Families of rows that turns and mirrors carry onto each other, the same ones carrying the whole set onto itself: the rest of each named row's family, in list order:
4 families of 8 rows:
k_492: [-7, -6, -6, -2, 15,  6,  9,  2]
k_199: [ 11, -16, -12,  -3,  -9,  -1,  -9, -13]
k_460: [ 10, -16, -10,  -4,  -4,  -2, -11, -13]
k_212: [19, -1, 19, -3, -8,  2,  4, -3]
k_226: [ 14, -17,   6,  -4,   9,   3,  -6,  -2]
k_91: [ -5,  -9, -22,   1,  -1,   4,   9, -12]
k_528: [ -2,   3,  -8,   1, -23,   6,  17,  -8]
k_88: [ 12, -16,  -8, -10,  -8,   3, -11, -13]
k_558: [-3, -9, -7,  1, 17,  6, 10, -3]
k_68: [ 5,  8,  8,  6, -1, 13, 19,  4]
k_945: [  0,   8,  -8,   2, -16,   5,  20, -11]
k_836: [ 16,   1,   0,   2, -26,   5,  -1,  -9]
k_928: [  7, -13,  -9,  -7,  -8,  -2, -14,  -9]
k_966: [ 4,  7, 11,  2,  1,  8, 22,  0]
k_747: [  7, -13,   6,  -7,  10,   3,  -8,   2]
k_691: [19,  0, 17,  1, -9,  8,  2,  2]
k_949: [ -3,  -8, -22,  -5,  -5,   8,   6, -14]
k_654: [15, -4, 20, -3, -8,  6,  6,  4]
k_292: [ -8,  -6, -21,  -3,  -4,   3,   2,  -9]
k_15: [-4, -8, -7, -4, 14, 12, 14, -2]
k_403: [ 14,  -4,   4,  -4, -27,   1,   0,  -9]
k_877: [ 10, -16,   5,  -3,  13,   2,  -5,  -2]
k_562: [  2,   9,  -9,   6, -18,  10,  16,  -7]
k_345: [ 18,  -2,  18,  -4, -12,   7,   5,   2]
k_656: [ 0,  4,  8,  1, -3, 11, 24,  4]
k_162: [ 14,   0,   2,  -4, -28,   5,   3,  -8]
k_937: [ -4,  -9, -21,   1,   0,   3,   4, -14]
k_307: [ -1, -10,  -4,   1,  17,   8,  12,   0]
k_398: [ 4,  5, 10,  0, -5, 12, 22,  5]
k_592: [  0,   7,  -7,   1, -20,   9,  19,  -6]
k_70: [ 14,   0,   1,  -3, -25,  -1,   2, -14]
k_386: [ 12, -15,   7,  -9,  12,   8,  -3,  -1]

Same family as k_68: k_492, k_836, k_928, k_747, k_691, k_292, k_562
Same family as k_15: k_212, k_88, k_945, k_966, k_949, k_70, k_386
Same family as k_592: k_460, k_558, k_877, k_345, k_162, k_937, k_398
Same family as k_199: k_226, k_91, k_528, k_654, k_403, k_656, k_307

Families of rows that turns and mirrors carry onto each other, the same ones carrying the whole set onto itself: the rest of each named row's family, in list order:
4 families of 8 rows:
k_129: [ 11, -15,  16,  -2,   8,  -5,  16,  20, -22, -19,  -3,  -6,  12,   0,  -4,
 -13,  13,  11]
k_47: [  9,   6,  10,  -7,  -3,  -4,  -7,  -7,  -3,   6,   3, -17,  14, -26,   4,
   1,   9,  -2]
k_951: [  0,   9,  -5, -13,  -6,   2,  16,   3,  -4, -11, -14, -10,   5,  18, -10,
   9,   7,  18]
k_630: [ -3,  23,  -2,   3,  -3,   4,  -2,  -5,  -4,   4, -10, -16,   9,  -2,  -4,
  22,   2,  11]
k_700: [  4,   4,   9,  -2, -14,  -4,  -7, -12,  -6,  12,   2, -10,   9, -18,  -2,
   3,  13,   5]
k_383: [ 11,  13,   0,  15,  12,  14,  -3,   9, -22,  -4,  -9, -17,   8, -10,   6,
  22,   0,   7]
k_401: [  3,  -3,   9,  11,   4,   9,  -3,  14, -14,   4,   9, -10,  11, -25,   2,
  -8,   5,  -4]
k_245: [  5,  13,   5,  -9,  -8, -14,  15,   2,  -8, -13, -14, -11, -10,   9,  -9,
  11,   7,  19]
k_568: [ 11, -15,  16,  -5,   1, -11,  22,  23, -20,  -3,   3,  -3,  14,  -2,  -3,
  -5,  11,   6]
k_469: [  7,  -2,   9, -23,  -8, -19,  24,   9,  -4,  -1,   1, -10,   6,  -1,  -6,
   0,   9,   4]
k_96: [  8,  -9,  12, -23,  -4, -13,  16,   2,  -5, -11,  -4, -10,   7,  -4,  -9,
 -11,  16,   7]
k_495: [  7,   5,   2,  18,  13,  19,   0,  14, -21,  -2,  -3, -12,   0, -11,   3,
  10,  -7,   0]
k_215: [  3,  18,  -4,   0,   3,  12,   0,   1,  -4,   0,  -6, -19,  -9,  -9,  -1,
  15,  -8,  -2]
k_649: [  5,   1,  17,   8,   8,  -1,  16,   9, -22, -18, -18,  -2,   1,  13,  -5,
   9,  -4,  19]
k_689: [ 19,   0,  16,  16,   9,  -2,  -8,   1, -20,   4,   7,  -6,  11, -17,   8,
  -6,   8,   5]
k_699: [ 11,  -3,   3,   0,  11,   5,  20,  18, -23, -21, -16, -10,   1,  12,  -8,
   8,   7,  16]
k_545: [ 10,   0,  10, -10,  -5, -20,  16,   4,  -3,   1,  -4,  -6,   4,  -6, -14,
 -10,  21,  15]
k_287: [ 10,   6,   3, -16,   0,  -7,  26,   9, -11,  -7, -11, -12,  -6,  13,  -7,
  17,  -2,   8]
k_350: [ 11, -11,  22,   7,  11,  -8,  17,  11, -17,  -4,  -8,   3,  15,  -1, -10,
 -11,  11,  15]
k_418: [  7,   2,  -1, -20,  -2,  -2,  21,   0,  -6, -13, -17, -14,  -5,   9, -14,
   9,   8,  12]
k_106: [ 14,   4,   2,   5,  16,   4,  15,  16, -17, -19,  -9,  -6,   7,  20,  -2,
  -1,   1,  19]
k_511: [ 12,   1,  13,  13,   9,   4,  -7,  11, -20,  -2,   4, -12,  20, -23,  10,
   1,   7,   2]
k_35: [ 17,  -3,  10,  11,   8,  16,  -4,   7, -13,   5,   4,  -4,  24, -14,   6,
  -7,   4,   8]
k_571: [ 11,   9,   6,  11,   5,  22,  -4,   5, -18,  -9,  -5,  -9,  11,   0,  11,
  13, -10,  11]
k_746: [ -1,  10,   2,  -6,  -4,   1,  -2,   1,   3,   7,   6, -17,   3, -22,  -1,
  -3,   3,  -6]
k_267: [ 12,  18,   5,  20,  19,   6,  -3,   8, -17,  -4,  -5, -11,  11,   0,   6,
  12,  -4,  12]
k_799: [ 10,  21,  -6,  -5, -11,  10,  -5,  -3,  -4,  -4,  -2, -18,  -1,  -4,   7,
  14,   1,  11]
k_636: [ 14,  -7,   9,   1,   9,   0,  25,  22, -28, -10,  -9,  -4,   3,  10,  -3,
  12,   0,   9]
k_304: [  6,  -9,   6, -18, -17,  -6,  11,  -4,  -7,  -3,  -2,  -4,   5,   2,  -9,
  -9,  18,  12]
k_964: [  8,  18,  -3,  -4,   0,   7,  -2,  -8,  -4,   5, -10, -21,   3, -13,   0,
  22,   2,   3]
k_982: [ 15,   8,  -2,  -6,  -8,   3,  -5,   0,   2,  10,   8, -13,  13, -19,   2,
  -5,  15,   8]
k_358: [ 21, -14,  14,   0,   5,  -4,  10,   9, -21, -11,   3,   1,   7,   3,   0,
 -19,  13,  12]

Same family as k_700: k_951, k_630, k_689, k_106, k_267, k_304, k_358
Same family as k_350: k_245, k_649, k_545, k_35, k_571, k_799, k_982

Families of rows that turns and mirrors carry onto each other, the same ones carrying the whole set onto itself: the rest of each named row's family, in list order:
4 families of 4 rows:
k_71: [  0,   8,  23,  -9,  11,   2,  -1,  -5,  18,   3,   6,  -4, -18,   0,  -4,
   8,  -2,  19, -16,  -1,  -5,   3]
k_849: [ -2, -20,   0,  -2,  -8,  16,   1,  -2,  -3, -10,  20,   9,  -6, -12,   7,
  -2,   2,   7,  -8,  -6,   2, -21]
k_556: [ -6, -20,   1,  -3, -10,  17,  -2,  -8,  -7,   0,  12,  14, -12,  -9,   3,
   2,  -8,   7,  -7,   8,  12, -13]
k_804: [-1, 14, 26,  0, 13,  7,  1,  1, 17,  3,  1, -3, -9, -6,  0,  8, -5, 16,
 -8,  2, -2, -8]
k_370: [  0, -21,  -1,  -7, -15,  24,   6,  -8,  -5,  -3,  14,  10,  -4,  -6,  -4,
   3,  -3,   6, -10,  -1,   7, -11]
k_878: [  5,   8,   1,   9,   8, -16, -10, -11,  11,   0, -15,  -9,   2,   6, -16,
   8,   6,   5,  -1, -10,   7,  12]
k_846: [  9,   0,  -1,   9,   3,  -8, -14,  -2,  -1,   4, -14,   2,   2,   5, -25,
  -4,   7,   0,  -1,  -5,  10,  16]
k_611: [  4,  14,  24,  -8,   7,   1,   0,  -6,  14,   0,  -7,  -1, -11,   1,  -3,
  11,  -7,  17, -10,   6, -10,   2]
k_64: [  6, -10, -25,   2,   1,   2,   5,  10,  -7, -15,   4,  15,  -3,  -6,   6,
  -4,  10,  -5,  -7, -10,  -5, -10]
k_238: [  9,  -3, -14,   0,   0,  -2,  11,  12,  -5, -23,   7,  17, -10,   0,   2,
  -3,   8,  -8,  -2,  -5, -13,  -1]
k_259: [  4,  -3,   4,   9,  -4,  -9,  -8,  -5,   9,  -3, -14,   2,   3,  11, -24,
   6,   7,   3,   0,  -7,  13,  18]
k_888: [  4,   1,  -4,   4,  -2, -18, -11,  -3,   4,   2, -10,  -2,  10,  10, -14,
   3,  13,  -1,  -4,  -6,  17,  11]
k_295: [  4,   7,  26,   2,   8,  -1, -10,  -8,  18,   8,  -7,  -8, -10,  -4,  -2,
  12,   0,  15,  -3,   4,   0,   2]
k_30: [ -8, -18,   4,   4,  -6,  26,   1,  -7,  -2,   3,  17,   4,  -4, -11,  -1,
   2,  -7,   5,  -2,  -3,   5, -15]
k_42: [  7,  -4, -21,   0,   3, -11,   4,   7,  -1, -12,   7,  10,  -3,   5,   9,
  -2,  10, -12,  -4,  -7, -15,   0]
k_18: [ 11,  -1, -18,   5,   6,  -4,   6,   4,   5, -21,   6,  18,  -9,   6,   0,
  -4,   4, -14,  -9, -10,  -9,  -7]

Same family as k_611: k_370, k_238, k_259
Same family as k_71: k_556, k_846, k_18
Same family as k_878: k_849, k_64, k_295

